Each row is where one point has got to under a steady rotation. How many steps took it there?
The counts run from 0 to 448.
[-0.63 -4.53 -1.21 -0.51  1.67  0.68 -1.49 -0.20  3.95 -0.30 -0.20 -0.40
  1.21 -0.68 -1.14 -1.07  1.31 -0.28  0.16 -0.22 -1.01  1.87 -2.40  0.89
 -0.70 -1.70  1.74  0.13  0.31 -1.71  0.58 -2.98  0.71 -1.27 -0.82  0.04
  2.99 -3.19  1.46  0.62  0.53 -0.62 -1.39 -1.82  1.11  0.32  0.04 -0.49
  1.84  0.37  1.04  0.09 -1.75  2.07  2.14  4.81  0.69  0.22 -0.16  1.56
 -0.01  0.32  0.38 -1.78 -1.09  2.58 -0.99 -0.50  0.69  0.34 -0.96 -0.85
  0.75  0.48  1.13 -0.69  0.70  0.02]  286
[-1.01  0.05  3.90  0.27 -1.64  1.03  0.32 -2.09 -2.15 -1.02  1.23  0.57
 -0.65  0.31  0.29  0.64 -1.76  0.83 -2.09 -0.81  1.08  0.91 -0.48 -0.73
  2.07  1.02 -1.39  0.90 -0.18 -1.72  1.32  1.01  1.32 -2.36 -0.13  0.59
 -1.95  0.82 -0.97  1.49 -1.09  1.95  3.80 -0.17  2.76  0.58 -1.04 -0.74
 -0.03 -1.29 -1.94 -0.70  1.94  0.42 -1.44 -1.90  1.78 -1.50  0.50 -3.03
  2.52 -0.69  1.67  0.71  1.18  0.09  1.31 -1.41 -1.31 -1.66  2.83  2.81
 -2.87 -1.32  0.35  0.60  1.24  0.38]  147
[-1.23 -2.75  1.15 -2.25  0.95 -0.90 -0.73  1.76  3.16 -1.33  0.32 -0.99
  1.16  1.56 -1.12  2.78 -1.12 -3.06  1.08  0.23 -0.63 -0.93 -0.15 -0.16
  0.67 -3.06 -1.94  0.53 -0.62 -1.56  1.19 -2.94 -2.00 -1.40 -1.13  0.43
  2.55 -4.24 -0.95  1.09 -0.15 -0.75 -2.27  0.26  0.85  0.63  0.81  0.30
  1.16  3.46  2.89 -0.02  1.52  0.85  0.11  2.22  0.15  1.68 -1.60 -2.70
  0.66  0.58 -0.46  1.01  0.35  1.62 -0.65 -1.21  0.67  0.01  0.02 -0.57
 -0.05 -0.94  1.55 -1.13  0.35  1.68]  68
[-0.69  2.15 -0.26  0.40  1.67 -2.43 -0.02  0.46 -0.37 -1.99  0.04 -1.24
  1.39 -0.14 -0.46 -3.30 -0.63  2.14  0.29  3.09 -0.85 -1.09 -0.67 -0.75
  0.59  0.30  1.78 -1.67  0.11  0.93 -1.86  2.23 -3.01  2.42  2.29  0.31
 -1.26 -0.02 -1.17 -2.49 -0.80 -1.07  2.60 -1.49  0.42  2.86  0.88 -2.74
 -0.91 -0.88  0.02  0.43 -0.97  2.48  0.15 -0.16  2.93  0.68  0.19  0.79
 -1.53 -1.61  1.60  0.58 -2.20  0.43 -1.11 -1.69 -0.59  0.90  3.33  0.04
 -1.72  0.87  0.19 -1.52  0.99  0.72]  198
[ 2.44  1.81 -1.83  1.26 -0.67  0.54  0.39 -1.33 -2.63 -0.76 -1.45  0.75
  1.32 -0.83  0.49 -2.00  1.85  1.78  2.48 -0.23 -0.50 -2.50  1.59 -2.59
 -1.55  1.90  0.94 -1.11  1.11  2.18 -0.84  1.95 -0.82  3.16  2.56  2.38
  0.84  1.45 -1.19 -0.97 -0.38 -2.04  0.62 -1.63 -2.90 -0.33  0.92  0.71
 -2.40 -0.48 -1.25  2.09 -1.35  1.43  0.61 -2.53 -1.70  0.96  0.35  1.34
 -1.54 -0.67  0.61  0.14 -0.65 -2.29 -1.07  0.10 -1.11  0.16 -2.14 -0.32
 -0.97  1.34 -1.70 -1.02  0.64 -0.32]  216
[ 0.56 -0.07  0.34  0.53 -1.02 -0.29 -3.05  2.83  2.58  0.08 -0.83 -0.23
  0.62 -1.00 -0.42  0.87 -0.78 -2.15  1.85  1.54  0.65 -1.70 -0.55  2.64
 -0.88 -2.62  2.22  1.24  1.25 -1.54  0.61 -2.87 -2.83  0.63 -0.74  1.84
  3.60 -1.88  0.95  0.14  1.36  1.64 -3.62 -0.40  2.58 -2.33 -0.29  1.18
  0.74  0.44  1.31 -2.60 -1.40 -1.13 -0.50  2.35 -0.20 -2.16 -1.37 -1.33
 -0.44 -1.12 -1.38 -1.53 -1.31  1.47  0.75 -0.81 -0.89  0.90 -0.26 -0.77
 -1.04 -0.84  2.96 -0.74 -0.14  0.06]  81
[-0.37 -3.79 -0.24 -1.04  1.62 -0.18 -1.30 -0.16  3.56  0.08 -0.28 -1.62
  1.24 -1.01 -1.03 -1.26  0.40 -0.03 -0.43  0.50  0.45  1.15 -1.47  0.49
  0.16 -1.99  2.01  0.83  0.75 -1.53  0.95 -3.17  0.71 -1.35 -1.08 -1.39
  2.92 -3.42  2.00  0.24 -0.08 -0.58 -0.99 -2.26  1.57 -0.39  0.21 -1.71
  1.72  1.02  1.25 -0.14 -0.90  1.61  1.99  4.85  0.56 -0.63 -0.51  1.05
  0.03  0.54  0.64 -2.38 -1.13  2.26 -1.44 -1.18  0.02  0.38  0.84 -0.02
  0.01  0.03  1.09 -0.73  0.76  0.65]  281
[-1.02  0.34  1.66  0.43  0.95  0.79 -1.12 -1.18 -0.59  0.32  2.56 -1.93
 -0.39 -0.09 -1.57 -1.72 -1.06  0.67 -1.68  1.21 -0.78  3.08 -2.87  0.18
  2.09  1.53  2.42  1.68 -0.80 -2.17  0.20  1.86 -0.31  0.65  1.15  0.07
 -3.55 -0.08  1.04 -0.11 -1.08  2.02  3.38 -0.45  2.33  3.40 -0.78 -1.24
  0.99 -2.28 -1.00 -0.73  0.46  1.66 -1.21  0.01  2.36 -1.59  1.05 -0.79
  1.31 -0.84  0.88 -0.35 -1.14  1.11  0.26 -0.07 -0.10 -1.02  3.92  1.96
 -2.28 -1.31  0.61 -0.93  0.96  0.30]  162
[-1.16 -2.37  1.38 -0.45  0.09  0.02 -1.53  0.97  0.59 -3.68  0.25  2.20
 -0.23  1.17 -0.27  2.00 -1.46 -1.83  1.23  0.39 -0.71 -2.01 -0.79  1.62
 -1.88 -1.50 -1.56 -2.19  0.26 -3.16  2.33 -1.89 -2.71 -2.38  0.08  3.24
  2.03  0.03 -1.97  0.30  2.27 -0.50 -1.83  1.14  0.70 -0.95 -2.13  2.43
  0.56 -2.41 -0.23 -0.83 -0.55  0.21  0.21  1.82 -0.27 -1.06 -0.07 -0.04
 -0.75 -2.85  1.12 -0.55  0.28 -0.29  2.82 -0.05  0.74  0.48 -0.79  0.78
 -0.21  0.31  2.21 -0.99  0.80  0.47]  95
[ 0.69 -1.44  0.37  0.35 -1.10  0.15 -1.35  1.75  2.75 -0.90 -3.20  1.27
  0.56  0.05  1.76  0.87  0.91 -0.60  2.74 -0.84  0.30 -1.93 -0.15  0.33
 -1.82 -1.40 -1.84 -0.79  0.89 -0.76 -0.36 -2.94 -0.92 -1.91  0.60  0.63
  4.27 -0.77 -0.68  2.19  0.07 -2.08 -2.83 -0.06  0.45 -2.83  1.75  0.85
  1.16  1.46  1.79 -1.82 -1.45 -0.22 -0.35  0.29  0.17  0.41 -1.63 -1.28
  1.84  0.19  0.03  0.45  0.18  0.76  0.42 -1.55 -1.45 -1.02 -2.47 -2.53
  0.53 -0.49  0.58  1.21  0.81  0.99]  304
[ 0.39  0.85  0.53  0.20 -0.39  1.56 -1.39  1.10 -1.83  2.41  2.79  0.75
 -1.63  1.79 -3.09  0.47 -0.98 -3.51 -0.08 -0.50 -0.60  0.96 -2.46 -0.48
  1.00 -0.26  2.07  3.68 -1.86 -1.77  1.12  0.69  0.82  0.70  0.63  2.58
 -1.17 -1.49 -0.21  0.52  0.20  2.60  0.82  1.96 -0.59  0.82 -1.32  2.74
  1.00  0.26 -0.01 -1.47  2.07 -0.35 -1.38 -1.76  0.78 -1.90 -0.61 -3.46
  1.27  0.36 -1.46  0.15 -0.73 -0.92  0.13  2.06  1.15  0.21  0.10  1.31
 -0.46 -0.28  1.73 -1.15 -1.81  1.00]  367
[ 0.53  3.46 -1.62  1.20 -1.12 -0.56 -0.82 -0.08 -2.66 -0.50 -3.21 -1.21
  0.04 -2.80  0.54 -4.49 -1.15  1.41  0.91 -0.11  2.52 -0.83  0.74 -0.99
 -1.40  1.70  2.10  0.12  2.38  1.09 -1.25  2.35 -1.69  2.14  1.82 -0.67
 -0.25  1.67 -0.85 -1.06 -0.12  0.26  1.15 -1.71  0.15 -1.63 -0.61 -1.14
 -3.49 -1.57 -1.17 -0.15  0.23 -1.91 -0.74 -1.81  0.31 -1.97  0.63  1.49
 -1.44 -1.20 -0.04 -0.86 -1.18 -1.19  0.34 -1.22 -1.32 -0.49  2.28  0.28
 -1.34 -0.21  0.16 -0.34 -0.57 -1.12]  438
[-0.07 -0.40  0.63  0.63  1.05  0.56  1.78 -1.69  0.74  1.17  0.70  0.68
  2.04  0.37 -1.85  0.43  0.10  0.68 -1.69  1.13  0.74  0.44  0.92 -1.39
  2.39 -2.99  1.25  0.74 -1.04  0.03  2.57 -1.39  3.34 -2.37 -1.66 -1.43
  4.03 -2.35  0.80 -1.04 -1.10  0.40  3.59 -1.33  0.07 -2.61  2.03 -1.76
  1.19  4.24  0.71  1.26  0.34  0.52  1.12  1.31  0.18  0.55 -1.54 -0.64
 -1.15  1.32  1.32 -0.77  0.15  1.22 -3.03 -1.33  0.47  1.69 -0.88  0.01
 -2.61  1.48  0.26 -0.09  0.13  0.21]  33
[-0.92  0.85  2.83  0.55 -0.08  0.53  0.59 -0.20 -0.64 -0.92  1.06  2.10
 -0.25  2.09 -1.58  2.74 -2.46 -0.83 -2.10  1.05  1.19 -0.36 -0.31  0.01
  1.31 -2.44 -1.85 -1.02 -2.11 -2.43  2.99  0.50  1.49 -4.69 -0.06  0.33
  0.87 -0.30 -2.07  0.81  0.76  1.47  2.82  2.17  1.00 -2.94 -1.03  0.97
  0.23  1.13  0.66 -1.25  2.11 -0.57 -1.20 -0.53  1.48 -1.02 -2.05 -2.85
  0.05 -0.81  0.99  1.28  0.51 -0.36  0.62 -0.17  0.99  1.40  1.06  0.38
 -2.43  1.16  1.45  0.04 -0.02  0.87]  348
[ 1.00 -3.09 -2.65 -0.67  0.12  1.98  0.34 -2.34 -0.50  1.36 -1.35  0.05
  0.86 -1.64 -1.10 -0.49  1.62 -0.05  0.98 -2.70  0.53  0.23  0.61 -2.48
 -0.90  0.29 -0.17  3.02  0.91  0.27  0.71 -1.96  2.68  0.25 -0.05 -0.08
  2.62 -2.60  0.01  0.36 -1.85 -1.02 -0.58 -2.02 -2.98 -0.08  1.46  0.44
 -0.18  2.67 -0.20  2.88  1.66  0.86  1.50 -0.57 -2.43  0.93 -0.12  0.56
  0.93  2.76 -0.32 -0.74  0.60 -0.49 -2.26  0.05 -0.15 -1.26 -3.72 -0.13
  1.05  0.26 -1.42 -0.17 -0.88  0.90]  258
[ 1.01  0.40  1.85  1.02 -1.10  0.90  0.34 -1.51 -1.33 -0.66  1.29 -0.14
  0.90 -0.32  1.01  0.50  0.99  1.92  1.90  0.01 -1.74 -1.31 -0.39 -0.92
  0.22  2.83  0.43  0.80  0.77  0.00 -1.84  0.83 -2.16  2.61  1.92  3.44
 -1.57  0.56  0.62  0.43 -1.97 -0.82  1.33 -0.86  0.99  4.15  0.69  0.74
 -0.25 -2.13 -1.32 -0.29 -2.12  3.01 -1.25 -2.11  0.30  0.53  0.99 -1.86
  2.82 -0.76  1.65  0.80  0.77  0.24  0.69 -0.91 -3.13 -2.35  1.12  0.86
 -1.87 -1.88 -1.52  0.26  2.69 -0.07]  179
[-0.75  1.71  1.32  0.27  1.37 -2.66  0.13 -0.30  0.11 -1.93 -0.23 -1.84
  2.09  0.18 -0.18 -2.13 -0.55  2.63  0.14  2.64 -0.51 -0.92  0.47 -1.06
  1.18  0.37  0.72 -1.80  0.33  1.24 -1.90  2.26 -3.10  1.83  2.15  0.45
 -2.33 -0.17 -0.75 -1.12 -1.51 -1.25  3.17 -1.95  1.61  2.80  1.32 -2.31
 -0.93 -0.05  0.57  0.17 -0.55  2.30 -0.34  0.17  2.22  1.35  0.48  0.12
 -0.95 -1.61  1.70  0.91 -1.31  1.20 -0.51 -2.83 -0.67 -0.03  4.01 -0.40
 -2.10 -0.24  0.09 -1.12  2.42  0.53]  193
[ 1.27 -0.47  0.89  1.53 -1.83 -0.58 -0.99  2.64  3.07 -0.69 -3.61  1.18
  0.24 -0.11  1.98  0.49  0.53 -0.80  1.93 -0.61  0.87 -2.00  0.16  0.59
 -2.29 -1.88 -1.22 -1.39  0.58 -0.71 -0.15 -2.51 -0.70 -1.72  0.22 -0.54
  4.06 -0.66  0.04  1.81 -0.04 -1.38 -2.38  0.25  1.37 -3.74  0.87  0.12
  1.46  1.68  1.86 -1.72 -1.53 -1.30 -0.42  0.17  0.19 -0.23 -2.51 -1.36
  0.87 -0.26 -0.40  0.99  0.02  1.12  1.29 -2.10 -1.59  0.31 -1.39 -3.36
 -0.10 -0.50  1.04  1.18  0.92  0.59]  309
[-0.19  0.83  1.16  0.15 -0.99 -1.20 -0.20 -1.10 -2.27 -3.49 -1.03 -0.51
  0.91 -1.62  2.08 -0.41 -1.37  1.61  2.43  0.14  0.21 -3.54  1.61 -1.19
 -1.56  2.13 -1.29 -1.44  2.45  0.41 -0.74  1.23 -4.02  2.14  1.88  2.45
 -0.59  1.92 -1.48 -0.06 -0.67 -0.90 -0.26 -1.33  0.45  0.37 -0.31  0.55
 -2.34 -2.34 -1.31 -0.06 -0.88  0.47 -0.72 -1.65 -0.73 -0.36  1.73 -0.16
  0.04 -2.67  0.93  0.39  0.59 -1.28  1.38 -2.02 -2.29 -1.54  0.92  1.22
 -1.58 -1.79 -0.16 -0.45  1.22 -0.32]  422
[ 0.77  1.20  0.01  0.76 -0.17 -0.45  2.44 -2.26 -2.72 -1.60 -1.58  0.54
  3.02 -1.34  0.94 -1.12  0.14  2.68  0.25  0.75  0.53 -2.48  2.67 -3.16
  0.11  0.18 -0.34 -1.66  1.56  1.45  0.69  1.58 -0.46  0.27  0.30  0.80
  1.80  1.41 -1.09 -2.35 -0.64 -1.30  2.47 -2.23 -1.57 -2.14  1.21 -1.89
 -2.46  1.14 -1.24  2.84  0.68  0.76  0.76 -1.13 -1.60  0.86  0.05  0.98
 -2.48 -0.20  1.92 -0.11  0.44 -1.48 -1.31 -1.46 -1.31  0.99 -0.84  0.29
 -2.31  1.01 -1.08  0.01  0.50 -0.69]  225
[ 1.07  1.22 -1.42  2.03  0.80 -0.22  1.29 -0.76  0.91 -0.91 -2.02  1.13
  1.73 -0.56 -0.54 -3.85  1.51  2.67 -0.87  1.25 -0.21  0.70 -0.86 -0.94
 -0.34 -1.72  2.94 -2.80 -0.11  0.50  0.22  0.99  1.67 -1.16  0.07 -1.27
  2.88  0.61  0.03 -1.71  0.60 -1.21  2.96 -1.95 -1.33 -2.42  1.01 -2.33
  0.30  0.67 -0.12  0.87 -1.94  0.71  2.01  1.34  0.96 -0.18 -0.16  3.12
 -2.47 -0.11  1.50 -1.32 -2.29 -0.02 -1.42 -0.46  0.77  2.58 -0.42 -1.53
 -1.14  2.77 -0.40 -0.52  0.68  0.06]  2
[-0.23 -3.81 -3.10 -1.18  1.27  1.03  0.45 -2.88 -0.29  0.57  0.06  0.81
  0.72 -0.60 -2.22 -1.76  1.37 -0.77 -0.66 -1.91  0.21  1.92  0.26 -2.85
 -1.04 -0.39  0.89  1.64  0.27  0.17  1.64 -1.47  3.01 -0.88 -0.30 -0.27
  1.98 -2.59  0.31 -0.82 -0.67 -1.56  0.56 -1.67 -3.90  0.68  0.28  0.01
 -0.18  1.53 -1.08  3.91  1.84  2.20  1.99  1.19 -1.33  1.41  0.11  2.04
  0.07  1.95  0.28 -1.03  0.05 -1.44 -2.04  1.10  1.29  0.07 -2.69  1.05
  1.23  1.54 -1.03 -1.09 -0.88  1.00]  254
[ 0.27 -1.22  0.80 -0.09 -1.28  0.23 -2.36  1.58  1.26 -1.42  0.23  1.76
 -0.31 -0.91 -0.07  1.43 -0.68 -1.29  2.17  0.20 -0.83 -2.61 -0.73  1.92
 -1.55 -0.76  1.26 -0.62  1.33 -2.35  1.60 -2.38 -2.98 -0.55 -0.14  3.65
  3.27 -0.22 -0.49  0.45  2.04  0.74 -3.27  1.04  0.91 -1.53 -1.72  3.42
  0.78 -2.44  0.39 -2.20 -1.93 -0.18 -0.23  1.41 -0.98 -2.69 -0.61 -0.34
 -0.94 -2.65 -0.30 -1.73 -0.09 -0.14  1.99  0.17 -0.33  0.24 -1.68  0.43
 -1.12 -0.06  2.84 -0.98  0.40 -0.83]  91
[-0.82 -3.46 -2.06 -1.44  1.32  0.58 -2.46  0.67  3.20  0.42 -1.05 -0.77
  0.65 -0.80 -1.85 -1.81  0.92 -1.63  0.61 -1.28 -0.71  1.70 -2.30  0.59
 -1.83 -1.66  2.28  1.23  0.00 -1.21  0.44 -3.02  0.91 -0.24 -0.45 -1.27
  2.02 -3.58  1.01  0.27  0.44 -1.33 -2.05 -1.66 -0.13  0.78  0.52 -0.07
  2.64  1.14  1.18  0.06 -0.82  1.61  1.62  3.34  0.74 -0.03 -1.06  1.11
  0.46  0.84 -1.02 -1.45 -1.57  2.01 -0.96 -0.05  1.07  0.28 -0.25 -1.49
  1.56 -0.07  0.89 -0.53 -0.06  1.36]  285
[ 1.33  0.96  1.61  0.75 -1.45  3.02 -0.93  0.20 -2.07  1.98  3.20  1.14
 -1.57  0.61 -1.81  2.21 -0.61 -2.29  0.61 -0.04 -0.80 -0.20 -1.80  0.17
  1.32  1.05  1.82  3.96 -1.05 -2.11  1.45 -0.68  0.32  0.92  0.85  3.85
 -0.29 -0.69  1.06  0.46 -0.07  3.40  0.13  1.99  0.24  0.44 -0.83  3.22
  0.75 -1.07 -1.05 -1.67  0.73 -0.17 -1.86 -2.38 -0.61 -1.95 -0.75 -3.62
  1.20  0.14 -0.09 -0.26  0.73 -0.94  0.06  1.44 -0.90 -0.74 -0.41  2.21
 -1.70 -1.34  1.04  0.02 -0.44 -0.41]  371
[ 1.55 -2.53 -0.86 -0.20 -0.21  2.20 -0.99  0.27  1.30  1.99  0.61  0.60
  1.05  0.28 -1.58  2.07  1.46 -2.49  2.41 -1.08 -1.15 -0.71 -0.48  0.20
  0.28 -1.11  0.32  2.90 -0.49 -0.82  1.58 -3.52  0.03  0.98 -0.62  2.40
  4.02 -3.32  1.28  0.64 -0.86  0.07 -3.07 -0.20 -2.12  0.14  1.31  2.45
  2.06  2.48  1.39 -0.02 -0.32  0.78  0.40  0.17 -2.01  0.35 -1.52 -2.65
  1.68  1.14 -0.65 -0.78  0.74  0.24 -0.81  0.85 -0.68 -0.71 -4.06 -0.74
  0.55 -0.69  0.06 -0.64 -0.31  0.50]  56
[-0.77 -4.03 -1.93 -1.12  1.66  1.31  0.85 -3.65  0.24 -0.51  0.66  0.17
  1.54 -1.47 -1.84 -0.74  0.96  0.94 -1.27 -1.71 -0.05  1.11  0.59 -2.32
  0.27 -0.76  0.46  0.78  0.99 -0.54  2.86 -1.67  2.38 -1.44 -0.75  0.47
  1.89 -2.14  0.75 -1.05 -0.73 -1.02  1.05 -2.31 -2.26  0.37  0.62 -0.60
  0.46  1.60 -1.04  3.46  0.68  2.28  2.64  1.79 -1.82  1.32  0.63  2.44
 -0.12  1.85  1.41 -2.49  0.83 -0.11 -2.35  0.29  0.63  0.01 -1.81  1.89
 -0.15  1.44 -1.49 -0.94  0.35  0.42]  255
[ 1.37  1.38  0.85  1.36 -1.17  0.41 -0.62 -0.42 -1.52  0.10  0.28 -0.72
  0.37  0.15  1.34 -0.50  0.61  1.25  1.91 -0.61 -1.51 -1.44 -0.21 -1.45
 -0.15  3.25 -0.36  0.72  0.38  0.30 -2.47  1.12 -2.62  3.50  3.37  2.83
 -2.10  0.29 -0.42  0.91 -2.45 -1.22  0.54 -0.28  0.04  3.69  1.26  0.96
 -0.43 -0.98 -0.41 -0.33 -0.69  2.65 -1.87 -2.93  0.17  0.52  0.73 -2.18
  2.32 -0.24  0.65  2.32 -0.01 -0.04  0.06 -0.76 -2.68 -2.59  0.75 -0.02
 -0.35 -1.76 -1.28 -0.07  1.59 -0.59]  180
[-0.75  1.85 -1.17  1.12  0.26 -0.21  0.01 -1.45 -2.92 -1.70 -1.43 -0.07
  0.74 -2.63  0.35 -4.34 -1.13  2.59 -1.24  0.51  1.29 -0.26  0.08 -0.98
 -1.41  0.75  2.81 -0.54  2.22  0.21  0.10  2.02 -1.21  0.96  1.33  0.08
 -1.05  2.59 -0.75 -1.36  0.54  0.43  2.11 -2.19  0.14 -0.63 -1.37 -1.34
 -2.30 -2.93 -1.91  0.85 -0.35 -0.32 -0.22  0.21  0.56 -1.97  1.38  2.64
 -1.60 -1.87  1.35 -1.99 -1.68 -0.72  0.68 -0.85 -0.15  0.25  1.84  1.94
 -1.87  1.31  0.48 -1.03 -0.17 -1.41]  442
[-0.39 -3.90  0.70 -0.87  0.18  1.60  1.33 -3.76 -0.06 -0.01 -0.27 -0.05
  2.27 -1.48  0.40  0.79  0.90  1.69 -0.37 -1.53  0.93  0.25  1.38 -2.29
  0.41 -0.54 -0.42  1.30  1.84 -0.39  1.95 -2.50  2.21 -1.10 -1.75  0.32
  3.39 -1.85  1.31  0.15 -1.14 -1.22  0.79 -2.58 -1.02 -0.85  1.15 -0.98
 -0.07  2.04 -0.98  2.83  0.69  1.84  1.18  1.31 -2.27  0.49  0.27  0.25
  0.40  1.58  1.77 -1.79  1.56  0.43 -2.23 -1.50 -1.30 -0.61 -2.71  1.36
 -1.18  0.28 -1.46 -0.10  0.43 -0.51]  261
